Named moves (each a turn or a mirror), then the moves between two rows, first move first; the first pair answered
move R:
[ 19   5 -23 -15  13   4  -4  29   4   5  -6] -> [ 18   2 -27 -20   7   7  -4  23   8   9  -7]
[ -3  -3   6 -24 -25   8   4 -21  16  14   7] -> [  5  15  23  14  17  -9   4  15  -6 -17  16]
[-4  3 16 10  2 12 -1  4 -4 10 12] -> [-5 -1 13  4 -5 14 -1 -3  0 14 10]
[-9  9  2 -7 -4  9  2 13  1 17  7] -> [-10  11   4  -1   3   7   2  18  -2  13   8]
move K:
[ -5 -18   6  15   5 -20   0   4   8 -12  -8] -> [ -3 -12   9  17  11 -17   0  13   6 -10  -3]
[  6 -11  28   5   3  14   1 -23  -5   4  23] -> [  6 -11  29   4   1  14   1 -24  -4   3  22]
[ -7 -10 -17 -20  -1  15  -9   9   9   6  -8] -> [ -6  -4 -14 -18   6  16  -9  19   5   7  -4]
move Y:
[  2  -1  26   6 -14   9   1 -13   0   2   1] -> [  3  -7   9  -6 -22   5  -1 -18   5   4  -9]
[ -9 -16  18  28   1 -14   5 -36  -5 -24 -12] -> [ -8 -21   6  20  -4 -17   4 -40  -1 -24 -19]
[-5 -2  8  2  2 -4  2  6 -8 -8  9] -> [-7 -4 11  0 -3 -2  2 -1 -7 -6 10]
[-2  9 13 -2  5 11 -2 26 -3 17 18] -> [-5  4 19 -6 -6 15  0 12  0 23 19]

(two moves a pair)
[ -9   7  19 -15 -11  36   0 -19  11  29  25] -> [-10   8  37   3  -4  30   4 -22   3  15  29]	R then Y
[  1  -7 -29 -17 -11  -3  -9  -6   8   6  -5] -> [  5   9 -17   5  17  -5 -10  26  -6  -5   8]	Y then Y
[-8  4  2 -3 -3 -1 -1 -4  7 17 -1] -> [-7  7  6  3  6 -2 -1  7  3 12  3]	K then R
[  4   3  14   2  -1   6   7  22 -15  -8  22] -> [  2  -8  13   8  -5  -9   9   4 -14 -27   6]	K then R
[-12 -14  21   0 -26 -13   7 -35 -12   7  -4] -> [  0 -13 -28 -13 -12 -30   0  -9  -7  -5 -25]	Y then Y
[  7  16 -23 -12  -2   9  -1  16   8  19  -6] -> [  4   2 -27 -11 -12  -3   1  -6  11   7 -20]	R then K
[ -2  11  -2  16  14  -1   4   1  -2 -23   3] -> [ -2   2 -27  -9  -2   4  -1  -9  10  -9  -7]	R then Y
[  0   1  23 -14 -19   2   9 -19  -8   8   0] -> [  1   1  31  -5 -12  -3  10 -17 -13  -2   2]	R then Y
[  5  -4  10   3  -2  17 -14   6   4  16  14] -> [  7 -11  -5  -7  -9  13 -15   0  10  18   6]	Y then Y
[ -3 -13  14  -3  -8  -8   1 -31  -4 -11 -18] -> [  4  -7 -11  -7   6 -18  -4  -9  -5 -20 -28]	Y then Y
[ 2  8 13 -2  8 11  0  2  3 19 14] -> [  2  -6 -10 -17  -4   0  -1 -14  11  13  -6]	K then Y
[-10  -9  -2   6   2 -27   9 -21  -4 -26 -10] -> [ -9  -5   1  10  10 -29   8 -13  -8 -30  -8]	Y then Y
[ -2  -3   3   3  -1  -8   4 -16  -5 -12 -13] -> [ -3  -1  -1 -13 -12   7   3 -16   0   8  -7]	K then R
[ -5  -9   5  20   7 -33  -1 -11  -6 -25   4] -> [ -3 -17 -23  -4  -7 -31  -3 -16   5 -13  -8]	R then Y
[ 10  -3   1   4  21 -17   2  -3  -8 -20  -1] -> [12  8  3 -6 25  2 -1 17 -7  2 15]	R then K
[ 10   7 -24  -9  10 -12  -1  18  -3  -4  -4] -> [ 10   2 -25  -9   6 -17   1  11  -1  -9 -10]	K then R
[ -6  -9 -15 -27 -24  17 -11  -9   0  30   1] -> [ -5 -23 -13  -4 -20 -17  -6 -30  -5 -12 -21]	R then K
[ -2  21   7  16  24  10 -13  26  -6  -8  11] -> [ -4  -7 -27  -3  -2 -12 -13 -13  10 -23 -25]	K then Y
[-4  1 -5 12  1 -2 -6  1 -2 -9  2] -> [-7 -3 -4  5 -8  4 -4 -9  1 -1  2]	Y then R
[-11  -3  -9 -19  -8  13  -8  -2  -3  23  25] -> [ -6  -1 -26 -20   2   5 -11  11  -3  16  19]	Y then Y
[ -1  -4  -6 -11  -2   9   0  -9   3  -7 -11] -> [  1   2   7   5   9   5   1   0  -5 -16  -4]	R then Y
[  1  -2 -15   6  12 -14  -2   6  -5 -15 -10] -> [ -4   3  15  18  10  -5   1   1 -10 -10   4]	Y then Y
[  3  10  24  31  23 -11  -1  13 -20 -17   9] -> [ -7  -8  36  21 -11  -6   4 -32  -9  -7   4]	Y then K
[ -5  -9  23 -13 -29  12  11 -24   1   8  -4] -> [ -1   8  29 -10 -12  26   8   6  -6  21  14]	K then R
[  0  13  23  19  11  -2   2  13  -6 -12   1] -> [ -5   1  30  12 -11   3   5 -17   1  -6  -2]	Y then K
[ 6  1 -6  1 12 14  6 12  2 11  3] -> [ 7 -3 -4 12 17  1  8  8 -2 -6 -3]	K then R
[ -2   3   4   9  12  -6   3  16   1 -15  -4] -> [ -3  -6  -1   6   2 -11   4   1   5 -18 -12]	K then Y
[  3 -10  21  15 -19   8   8 -22  -1 -21   2] -> [  9 -15 -15  -2 -20  -3   5 -17   5 -25 -16]	Y then Y
[ 1 16  5  1 17  8  2 28 -7  2  6] -> [ -7   7  16 -12  -8  22   5   1   1  20  10]	Y then R
[ 14   3  -5  -1  15   8 -11   0   2 -18  -5] -> [ 11   3  12   4  11  14  -8  -7   0 -14   4]	Y then Y
[ -2   6 -16  13  24   3 -11  18  -1  -6   6] -> [-10  -4  -8  -5  -9  22  -9 -13  11  20  10]	Y then R
[  4   5 -10   1   7  19  15   0  -4  32   4] -> [  5  -1 -24  -6   3  11  15  -5   1  27  -6]	K then Y
[  1   4  40  18   5   3   0 -25   0   6  19] -> [ 5 15 35 15 15 12 -3 -5 -2 15 27]	Y then K
[ -2   5  -6 -19 -10   6  -4   7   0  19  -7] -> [  0  12  -4 -12   3   3  -4  20  -5  14  -4]	Y then Y
[-24   0  15  10 -13  27  -6 -26  -6  30  16] -> [-25  -2  23  19 -11  21  -5 -31  -7  20  13]	R then Y
[  8 -19 -26 -20 -20  -5  -6 -13   5   0 -16] -> [ 15  -8 -35  -9   4 -15  -9  16  -4 -13 -15]	Y then R
[ -1  -7  -1  24  -6 -29  12 -21  -5 -41 -29] -> [ -5  11  37  42   5  -9  14  -5 -17 -28   2]	K then Y
[  5 -11 -12  -3 -13  -5  -1  -6   4  -8  -9] -> [  7  -3   1  13   3  -5  -1   6  -6 -17  -1]	R then Y
[ -7 -11   9   7 -18  -7   5 -16  -1  -2  -3] -> [ -3  -5   1  15  -2 -18   4   1  -6 -16  -7]	Y then R
[ -2   4   9  -5 -11  20  -8   7  -2  32  21] -> [  2  10  19  23  12   1  -6  20 -15   3  21]	K then R
[  6  15 -18  -9  13   8   0  36   8   8   7] -> [-1 15 19  3  3 21  5 18  6 16 23]	Y then Y
[  1  -1 -19  -9  -1  -3  -2   0   6   2 -12] -> [  3   2 -19  -8   2  -1  -3   6   4   4 -10]	Y then R
[-10  10   9   0   9  -6   7   6 -15   4  13] -> [-13   0   7 -10  -7  -3   8 -13  -8  11   8]	Y then Y
[ -5 -17   0 -10 -10  13  14 -21  10  31  14] -> [-3 -8  1 -9 -1 20 13 -5  8 36 22]	K then Y
[  1 -14   0   3   0  -6  -5   9   1 -32 -23] -> [  1  -6  21  13   7   1  -4  17  -6 -27  -7]	K then Y
[ 11   4 -21  23   5 -24   2  -2   7 -14  -8] -> [  8   2 -11  27   0 -24   4 -11   7 -13  -7]	Y then K
[  7  11 -11  23  20  -6   4  14  -5 -10  -8] -> [  5   1 -16  20  11 -15   4  -3   0 -16 -19]	K then Y
[ -3   6  16  26   9 -16   3  -3 -11 -28 -14] -> [ -8 -11   3  -1 -21  -8   3 -32   5  -9 -24]	K then R
[ 0 10  7  3 13 13 -9 16 -9  7 12] -> [ -2   2  -7 -15  -3  17 -10   3   0  20   5]	R then Y
[ -8   3   5  -7 -14  25   5 -11   8  30  11] -> [ -7   2  -8 -14 -15  23   3  -7  10  30   5]	K then Y
[  0  -3  -5   5  -5   8   0 -10   9   7  -1] -> [ 3  3 -9  7  6  8 -2  6  5  5  2]	Y then K
[  0 -16 -30 -22 -14   6 -19  -2   2  14   1] -> [  6   0 -22  -2  16   2 -21  32 -11   2  14]	Y then Y
[-8  1  2  9  6  6  5 13 -6 -3 16] -> [ -9  -7   0  14   3  -5   7  -1  -6 -16   6]	K then R
[ -2 -12 -24 -10   1  -4  11   5  11   0  -2] -> [ -1  -2  -3  10  17  -5  12  19   1 -10   9]	R then Y
[-11  -1   3  -2 -15   8   9 -20  13   4  18] -> [ -5  -1 -29 -12  -5  -4   4  -4  16  -5   4]	Y then Y
[  5  -4   8  -7 -10 -25  12 -12  -5  -5 -10] -> [  7   8  15   3   5 -24  11   9 -13  -7   0]	R then K
[  0   6 -18   0  12   1  -6  10  -9 -17  -3] -> [ -6  -7 -10  -2  -5  -2  -2 -18  -4 -19  -8]	Y then K
[ -4 -22  -2 -10 -18   0   2 -21   0   6  -2] -> [-3 -3 18  1  0 14  2  6 -9 16 21]	K then Y
[ -2   3  36   8   4   0 -19 -14  -4  -4   2] -> [ -1  10  34   6  11   6 -21  -3  -6   2   9]	Y then K
[10 -4 16 -2 -5 25 -2 -3  9 12  3] -> [ 13 -10  -8 -14  -6  18  -4   0  14   9 -11]	Y then Y
[ 14   6 -21   1   8  -6  -6  29  -6   1  -3] -> [  6  -3 -13 -15 -19  13  -5   2   3  26   3]	Y then R
[  7 -15 -24 -21   2 -19   1  12  -6   4  -8] -> [  7  -9 -23 -24   5 -13   1  20  -8  10  -5]	K then R
[ -7 -15  19   8   5 -13   9  -9   4 -17 -11] -> [ -7 -20   4  -6  -2 -14   7 -12  10 -12 -19]	R then Y
[-22 -13   9   8 -15   1  11 -18  -7   0  -5] -> [-21  -5  18   9 -10  11  11  -7  -9  11   7]	K then Y
[  1  11   6 -12  -5  10 -10   5   4  23   0] -> [  4  18   8   1  11   2 -11  21  -4  10   0]	Y then R
[ 13  -2   8   9   3 -11  -1   1 -16 -13   1] -> [ 14   6   9   1   4   3  -2  13 -14   4  12]	R then K
[  2  -8 -17  -3   0 -15   0   6   4  -4 -13] -> [  1  -9 -17 -10  -8  -8  -1   0   7   6 -11]	Y then R
[ -7   7 -10  -9   4  12  -3  14  -2  18   3] -> [ -6   2 -22 -13   3   4  -2   9   1  11  -8]	K then Y
[ -7  -7  27   7 -13  13   6 -23   2  10   9] -> [ -6  -8  18  -3 -18  15   5 -24   6  16   6]	K then Y
[-34  -6  -3  -4  -8  10   4  -6  -9   4  -8] -> [-29  -4 -18  -6   3   4   1   9  -9  -2 -13]	Y then Y
[  9  -1  20  19  20 -17 -11  -1 -22 -15  -4] -> [  1 -13  28   8  -4  -9  -8 -31 -14  -3  -5]	Y then Y
[ -1 -10 -25 -20 -12   9 -11   1   4  31   3] -> [ -1   4  18  23  15   4  -7  19 -16  10  24]	R then Y
[  1  20  -8 -13   5 -23 -18  -1  -4 -28 -12] -> [  2  32  -4 -15  12 -11 -20  17  -7 -15   1]	R then K
[ -4 -22 -17 -23 -31   1   4 -33  17  16   1] -> [  2   7  -5 -18  -5  26  -1  17   6  39  30]	K then R
[ 11  -3 -19 -15  11 -28  -4   9  19 -26 -23] -> [ 15  12 -12 -11  26 -19  -5  33  13 -18  -8]	R then K
[-1 -4 25  1  0 -3  4 -9  2  0  8] -> [  1  -3  22   6   8 -10   4  -4   1  -9   5]	Y then R
[ 16   4 -10  20   4  -1  -9   4  -8 -11  -5] -> [ 13  -5 -16  11  -9  -2  -9 -12  -3  -9 -12]	K then R
[ -3   1 -11  -2  -1   7  -1  24   3   1   6] -> [ -2  -5 -20  -5  -4  -1  -1  17   4  -6  -3]	K then Y
[ -1  20  28  25  26  -9   2  22 -16 -12   7] -> [ -5  -3 -27 -35 -19   1  -1 -10  15  21 -20]	R then Y
[ -5  -1  -7  -7  -1  24  -4   9 -11  11  -1] -> [ -4  -6 -16 -12  -2  18  -5   7  -9   7  -7]	K then Y
[-13 -19  10  -7 -15   6   4 -30   8  25  13] -> [-12  -8  15  -6  -6  15   2 -11   3  36  24]	K then Y
[-16  -3  15   3 -14   2  16  -3  16  20   9] -> [-16 -10  15  10 -14  -9  17 -11  15   5   0]	R then K
[  7  20   6  -6  -5  35  -8   8 -18  34  19] -> [  7  11 -15 -22 -18  31 -10  -4 -10  36   6]	Y then Y
[-17  -5   0 -15 -25  12   4 -38   6  31  -5] -> [ -3   5 -49 -19   8 -10  -4   9   2  11 -24]	Y then Y
[ -1  -8 -38 -18   0 -18  -2   3  15  -3  -6] -> [  0  -5 -38 -22   0 -13  -3   8  16   4  -3]	Y then R
[  4  -3   3   5 -21  -6  13 -25   1 -13 -23] -> [ 13  21   1  16  12  -2   8  24 -10 -12  -9]	Y then K
[  6   5  17  17  12   0   0  17 -12   4  11] -> [  0  -8  19   1 -16   6   3 -16  -1  17   6]	Y then Y
[ -2  -4   9  -1   0 -11   3 -10  -3 -13 -15] -> [-4  2 23  6  5 -4  3 -2 -8 -6 -3]	K then Y
[  4 -15 -10   4   2 -12  -6  -4   0   2  -7] -> [ 4 -6  5 14 12 -5 -5  8 -6  5  5]	K then Y
[  7   3  -9 -13  35  30 -18  -6  18  23  26] -> [  5   5   3  -6  36  31 -16  -9  15  22  32]	R then Y
[ -5   6 -26 -12  -8  10   2  12   3   3   4] -> [ -6  -3 -28  -9 -13  -1   4  -2   4  -9  -5]	R then K
[ -7 -15   0  13  11  12   5  -3 -15  -7  16] -> [ -7 -22 -17  -4  -3  14   3 -12  -7   2   7]	R then Y
[  0  -1 -18 -28  -7  19  -4   6   8  31   0] -> [ -2 -20 -21 -17 -14 -10  -1 -24   8  -2 -25]	R then K
[-13  21  18  13 -11  -3   2  -4  -7   3   5] -> [-15  18  16  13 -12  -8   1 -11  -5  -1   2]	K then R
[ -1  -7 -29  29  13 -47   0  -2  -4 -49 -28] -> [ -5  -7  -8  40  11 -46   2 -11  -8 -51 -21]	Y then K
[  7  -4  20  18   7 -18   7  -9  -8 -28  -5] -> [  6   0  28  21   9 -12   7  -5 -12 -23   3]	Y then K
[-10  -8 -13 -12 -18  -7  -3 -12   9   1  -9] -> [ -8  -6  -6   9  -1 -21  -2  -4  -1 -22 -10]	R then K
[  1  -6 -10 -21  -5   3   0  -7   9  14 -10] -> [  8   5 -12  -8  17  -3  -2  19   0   4  -5]	Y then Y
[  8 -11 -24 -19 -26  -4  -6  -8  16  -1 -11] -> [ 14   2 -28  -7  -1 -14  -9  22   7 -16 -10]	Y then R
[ 10   0 -25  -4   9 -14  -8  18  10  -3  -4] -> [ 5  7 16 16 13 -3 -4 18  0  0 18]	Y then Y
[ -1  -8 -10   4   2 -27   2 -18  -1 -26 -18] -> [  3   4  -4  16  20 -24   1   6  -8 -28  -8]	Y then K
[-2  5 18 -4  2 18 -2  0 -2 17 15] -> [ -1  -4  -7 -21  -9  13  -4  -7   8  19  -1]	Y then Y
[ -2 -14 -45 -30 -12  -9  -8   2  14   3 -28] -> [  2  -5 -48 -24   4 -10 -10  23   9  -1 -22]	Y then R
[ 14  16   8  15  28 -10   2  62 -13 -13  -3] -> [ -5   2  66  14 -17  18  12   0  -8  13  16]	Y then Y
[ 13  -2  -5  25   3 -12   5  -3  -9 -19   6] -> [ 13  -8 -28   1 -11  -8   2 -11   3  -7  -4]	R then Y
[ 15  25 -10 -18  12   1   3  41  -2  -3  -6] -> [ 15  13 -24 -22   5 -14   3  24   2 -17 -25]	K then Y
[-13 -10  16 -11 -28  11   3 -32   8  22  14] -> [-11 -16  21  13 -15 -16   5 -39   0 -16   0]	R then K
[ -2   5  -8 -18  -1  -1   2   3   8   7   2] -> [  0   4 -11 -18  -1  -5   3   2   8   3  -1]	Y then K
[ -4 -12  -9 -22 -28   7   2 -19  16  16  -8] -> [ -3 -17  -2   8  -9 -23   6 -21   5 -27 -21]	R then K
[ 19  -2   3  24  17 -14   5  -4  -2 -13  19] -> [ 18 -14 -29  -9  -5  -8   3 -17  13   5   4]	R then Y
[ -3 -16 -10  -2 -13 -13   4 -17   6 -12 -11] -> [-1  6 22 15  6  4  5  9 -7  0 17]	K then Y
[12  5 -5  5 17 15 12 42 -8 -1  1] -> [ 0 -2 29  6 -5 30 18  8 -7 13 15]	Y then Y
[  1  -2  -2  -6 -17   1   1 -10   3   5  -5] -> [ 3  8  2 -5 -8 10  0  6 -1 14  6]	K then R
[  8  -5 -28  -4  13 -20  -1   3   1 -16 -21] -> [  5  -8 -20   2   9 -22   1  -8   0 -22 -22]	Y then K
[ -3   6 -21 -18  -2  -7   2   1   7  22  -7] -> [  0  17 -10  -2  17  -6   1  21  -2  15   3]	Y then Y
[-5  4 18 14  6  5 -2 13 -5 -2 11] -> [ -7  -8  -8 -14 -16   8  -3  -3   9  14  -2]	R then Y
[  8   9 -20 -13   6   9  -6  19   5  14   1] -> [ 5 14  5  1 10 16 -3 18 -1 15 15]	Y then Y
[ 11  34  22  29  29 -18   4  22 -12 -19  15] -> [  7  -2 -17   3  -8 -42   6 -31  10 -34 -28]	K then Y
[ 3  1  2 -7  9 14 -4 20  1 18  7] -> [ 4 -2  7 12 20 -5 -2 20 -6 -9  0]	K then R
[ 14  13   3 -34  -6  36  -3  25  10  41  24] -> [ 15  10  -8 -39  -6  32  -3  26  13  37  19]	Y then Y
[  4 -11 -32 -18  -3 -15   0  -6   6  -5 -17] -> [  8   4  -1  14  25 -18   2  17 -13 -20   1]	R then Y
[ -1   2   2 -13 -49  12 -11 -42  18  21  -6] -> [ 17  14 -53 -16  -9 -13 -22  14  13  -5 -26]	Y then Y
[  3   1   7  15  14  -4 -10  -2  -9 -14  -6] -> [ -1  -4  15  12   1   2  -8 -19  -4  -8  -5]	Y then Y
[ -1   8   8 -14  -7  31   1  11   4  30  18] -> [  5  13  20  19  21   8   2  28 -10  -5  17]	K then R
[ -6  13  13   7   6  -7  -1  13 -14   4  15] -> [-11   6  17   0 -10  -1   2  -6  -8  13  14]	Y then R
[  2  -6 -19   9  -8  -6  12 -14   2  -2 -18] -> [  5  -2 -23   9  -3  -8  11  -7   0  -5 -19]	Y then R
[  2 -18  10 -16 -10  -2  16 -26  -2   5  11] -> [  1  -8  20 -12  -1   9  16 -10  -7  13  25]	K then Y
[ -8  -5  25  21  -7   5   4 -26 -11  -6  13] -> [ -4 -17 -18  -4 -18  -5   2 -32   2  -6 -11]	Y then Y
[  2 -16 -46 -24 -29 -32   9 -48  23 -21 -29] -> [ 17  20 -38  16  37 -43   5  28  -5 -50 -10]	Y then Y
[  3   4  -7 -26 -11   5  -6  19 -17  12  -6] -> [  4   8   1 -11   3  -4  -6  29 -23  -3  -4]	K then R
[  7  13 -14 -19  -4  -8  18  19  -1  10  -7] -> [  6  13 -10 -22  -7  -2  18  15   0  18  -3]	Y then R
[  1  -4 -27 -18  14  -3  -4  16   3  10 -15] -> [ -4 -16 -24 -16   1 -10  -1  -6   7   2 -24]	Y then K
[ 3 10 12  6 -2 13 -3 11  1 11 10] -> [ -1   1  10  -1 -15  14  -2  -6   6  14   5]	Y then K
[ -7 -10  -4 -10 -12   1   1 -18   8   1 -10] -> [ -4   3  -1 -13  -3  17  -3   4   6  19   6]	K then R
[-13  -3  36  17  -6   3  21  -6  -1  -9   3] -> [-12  -4  31  19  -2  -4  21  -6  -3 -18  -2]	Y then R
[  4   3 -16 -20 -43  32 -25 -30   8  25  -2] -> [ 12  33   3   1  -3  41 -28  23 -11  26  26]	K then R
[ 21  18 -13  -4  12   9   1  -9 -22  -9   8] -> [ 17   8 -11  -8  -2   8   3 -30 -19  -9   2]	Y then K
[-10 -22  17 -15 -16  -7  11 -41  12 -20 -20] -> [  3 -13 -20 -15  13 -24   4  -2   8 -39 -34]	Y then Y
[  0 -14 -16  -8  -7  -6   1 -13  15 -20 -13] -> [  1  -6 -18 -22 -11  16  -2   0  18   8   0]	K then R
[ -4   1  -1  -9 -13  10   0  -8   8  18   2] -> [-1 12  7  3  5 11 -1 13 -1 14 12]	K then R
[ 11  -5 -12  18   4 -22   3 -15  -4 -31 -11] -> [  9   0   7  27   6 -16   5 -16 -10 -29  -1]	Y then Y
[-11   4   9  11   0 -10  10  -8  -6   8  12] -> [-12  -2  -8  -3  -8 -13   9 -14   0   8   1]	Y then Y
[-19   2  46  10 -21  17  18 -26 -25  31  24] -> [-12 -19 -35 -35 -38  -5  11 -30  -5  26 -22]	Y then Y
[-37 -10  25  18 -38  -8  16 -38   4  -4   2] -> [-37   3  39  19 -31  11  14 -20   1  14  21]	K then Y
